Small tables with named rows and columns. After each table, cells are looked up by row and column.

Vevetu
         Selom  Ribamu  Kulem  Doben   Kasi  Lomigis
Poveges  -6026    4254   1150  -4007  -2469     1295
Desogo    -432   -2321  -4255   5219  -2828     2252
Lugiva     167    -644    267   5218  -2970     1208

Doben of Poveges = -4007
Kulem of Lugiva = 267
Lomigis of Desogo = 2252
Doben of Lugiva = 5218
Kulem of Poveges = 1150
Ribamu of Lugiva = -644
Selom of Desogo = -432
Lomigis of Poveges = 1295
Ribamu of Poveges = 4254
Doben of Desogo = 5219
Row with the largest Selom: Lugiva

Sosega
|  | Geb | Bilo | Fote | Gite | Fam |
|---|---|---|---|---|---|
| Giziteg | 20 | 66 | 22 | 10 | 34 |
| Ful | 45 | -17 | -13 | -7 | -1 |
| Mupuv | -31 | 49 | 32 | 42 | 66 |
| Sepuluv | -42 | 18 | 12 | -32 | 41 |
| Gam | 24 | 74 | 43 | 5 | 29 |
| Zon | 32 | 13 | 12 | 35 | 39 |
| Nisak | 33 | 31 | -19 | 44 | -55 |

Bilo of Sepuluv is 18
Geb of Giziteg is 20
Fam of Ful is -1
Geb of Ful is 45
Geb of Gam is 24
Fam of Giziteg is 34
Fam of Gam is 29
Which row has the largest Fam? Mupuv

Vivi.tsv
	Mula	Nev	Tiz	Zepifu	Rogo	Zoso	Filaduv	Rizure
Kof	145	108	140	136	136	130	129	97
Limogu	108	127	104	129	139	114	136	133
Fadi	137	137	129	144	117	135	105	139
Viz	120	92	121	110	134	112	114	96
Kilum	126	85	81	148	147	102	93	63
Nobipi	121	94	87	143	143	106	98	99
Non	101	109	100	100	121	105	103	146
Teb	113	125	134	116	96	120	102	148
Kib	133	86	146	102	118	115	99	96
Mizake	146	162	113	155	141	143	136	126
Bamum	162	148	132	153	140	153	141	115
Kav	107	167	107	137	105	119	102	157
Sebo	104	136	116	115	145	116	229	124
Rano	167	153	135	154	135	157	128	123

What is the Nev of Fadi in Vivi? 137
What is the Zepifu of Nobipi in Vivi? 143
What is the Tiz of Fadi in Vivi? 129
What is the Rogo of Mizake in Vivi? 141
What is the Zepifu of Bamum in Vivi? 153
What is the Nev of Sebo in Vivi? 136
What is the Zepifu of Teb in Vivi? 116
What is the Filaduv of Kav in Vivi? 102
What is the Mula of Fadi in Vivi? 137
What is the Nev of Non in Vivi? 109
What is the Tiz of Non in Vivi? 100
What is the Tiz of Kav in Vivi? 107
What is the Zepifu of Viz in Vivi? 110
What is the Filaduv of Kof in Vivi? 129
What is the Mula of Bamum in Vivi? 162
What is the Mula of Nobipi in Vivi? 121
What is the Tiz of Teb in Vivi? 134
What is the Zoso of Mizake in Vivi? 143

Zuf
cols = Lib, Subi, Naru, Kosaban, Ren, Zileru, Rarupe, Bes, Vos
Kuroniv: [23194, 23398, 22897, 25059, 23555, 22843, 24233, 38348, 94268]
Fopufi: [22359, 23230, 22884, 23406, 24386, 22585, 39873, 94124, 41239]
Som: [52420, 89049, 32199, 22874, 22808, 23669, 22885, 24161, 22134]
Tavufet: [23171, 23559, 23226, 22634, 21681, 30593, 87509, 56642, 25174]
Semolud: [23056, 24325, 47235, 94306, 36463, 22520, 23068, 23085, 22820]
Vav: [21502, 35843, 92429, 47831, 23625, 24201, 22630, 24165, 24382]
Pape: [21494, 21986, 23073, 22673, 22723, 22056, 27445, 82277, 64968]

Pape, Zileru: 22056
Fopufi, Ren: 24386
Fopufi, Vos: 41239
Fopufi, Kosaban: 23406
Tavufet, Naru: 23226
Semolud, Lib: 23056
Tavufet, Kosaban: 22634
Pape, Kosaban: 22673
Fopufi, Bes: 94124
Semolud, Ren: 36463
Pape, Lib: 21494
Kuroniv, Lib: 23194

Degusag
fields: Kotego, Gozo, Zef, Tuz, Senami
Vikede: [-17.27, -22.44, 23.55, -21.04, -18.92]
Nevuku: [26.32, 37.35, -89.40, -10.11, 17.55]
Vok: [-11.42, 1.77, -39.15, -15.51, -11.42]
Rez: [32.70, -55.68, -45.82, -11.77, 22.36]
Muzete: [-49.85, 52.93, 0.35, -18.92, -46.94]
Nog: [-14.04, 23.20, 6.45, -8.68, -8.09]
Dulu: [-33.68, 47.22, -11.50, -39.36, -32.57]
Nirinaf: [27.15, -59.63, -26.56, -41.25, 24.94]

Zef of Nirinaf: -26.56
Gozo of Rez: -55.68
Gozo of Muzete: 52.93
Kotego of Nirinaf: 27.15
Tuz of Vikede: -21.04
Kotego of Nevuku: 26.32
Kotego of Vikede: -17.27
Tuz of Rez: -11.77
Zef of Vikede: 23.55
Tuz of Muzete: -18.92
Senami of Vikede: -18.92
Senami of Dulu: -32.57
Row with the largest Kotego: Rez

Table Pubim
,Doz,Filufor,Kop,Velofi,Bevadap,Bezib
Vusimek,5908,7712,4528,2375,7286,6144
Buro,3647,4897,5449,4649,6202,6386
Punukel,4890,2548,6655,3359,1643,6456
Lol,4347,5782,4660,1673,2122,6551
Kezuz,3676,4043,3265,6175,4907,7634
Nazur,3113,7058,5093,6493,6225,5186
Zol,2554,6351,7015,5128,5986,6155
Lipan,7708,3760,2871,2228,7842,2219
Kopoded,3913,5481,3113,5039,3644,5838
Pul,5730,5862,3334,2449,4937,7648

Velofi of Buro: 4649
Bevadap of Lol: 2122
Bevadap of Pul: 4937
Bevadap of Lipan: 7842
Bevadap of Punukel: 1643
Filufor of Lipan: 3760
Kop of Vusimek: 4528
Bezib of Buro: 6386
Kop of Lipan: 2871
Bevadap of Vusimek: 7286
Velofi of Lol: 1673
Kop of Kopoded: 3113
Filufor of Vusimek: 7712
Bevadap of Kopoded: 3644
Velofi of Nazur: 6493
Filufor of Pul: 5862
Bezib of Kezuz: 7634

Table Nosa
	Nin	Zegabel	Zuv	Kuzif	Gam
Pem	81	171	136	55	169
Pabotem	144	146	166	52	127
Fidomu	88	193	150	206	108
Zas	130	165	168	107	167
Sodaze	174	104	36	117	170
Falunul	179	111	42	165	126
Nazab	159	146	97	197	147
Zogi	118	136	125	98	156
Ruf	165	109	125	209	140

What is the Nin of Falunul in Nosa?
179
What is the Kuzif of Sodaze in Nosa?
117
What is the Kuzif of Fidomu in Nosa?
206
What is the Zegabel of Pabotem in Nosa?
146
What is the Nin of Sodaze in Nosa?
174
What is the Nin of Fidomu in Nosa?
88
What is the Zegabel of Sodaze in Nosa?
104

Guduko:
	Zikapim	Rak
Ligun	19578	92273
Fivadu	69167	24327
Fes	67356	19185
Givas	31238	29498

Givas, Zikapim -> 31238
Ligun, Zikapim -> 19578
Fivadu, Rak -> 24327
Fivadu, Zikapim -> 69167
Fes, Rak -> 19185
Fes, Zikapim -> 67356
Givas, Rak -> 29498
Ligun, Rak -> 92273

Kuzo:
          Rogi  Fekot    Vek  Gedaba    Riz  Mimika  Malara  Giromu
Zoliv    -0.20   0.21  -0.32   -0.23  -0.27   -0.07   -0.25    0.09
Tuto     -0.14   0.31  -0.41   -0.16   0.01    0.11    0.12   -0.17
Kub       0.02  -0.17  -0.10    0.04  -0.08   -0.53   -0.36    0.61
Fisusu   -0.08   0.25  -0.33   -0.22   0.18    0.06    0.02   -0.18
Bozibef  -0.01  -0.16  -0.12    0.07  -0.15   -0.53   -0.35    0.64
Bab      -0.18   0.09  -0.41    0.18  -0.60   -0.21    0.06    0.53
Fedun     0.05  -0.01  -0.09   -0.22   0.40   -0.29   -0.31    0.08
Nekigo    0.06  -0.07  -0.06   -0.18   0.35   -0.38   -0.37    0.21
Sokebog  -0.11   0.28  -0.37   -0.19   0.09    0.10    0.08   -0.18
Vasoti   -0.48   0.03   0.10   -0.26  -0.37   -0.28   -0.07    0.01

Zoliv, Rogi: -0.20
Sokebog, Rogi: -0.11
Vasoti, Riz: -0.37
Sokebog, Gedaba: -0.19
Bozibef, Gedaba: 0.07
Fedun, Riz: 0.40

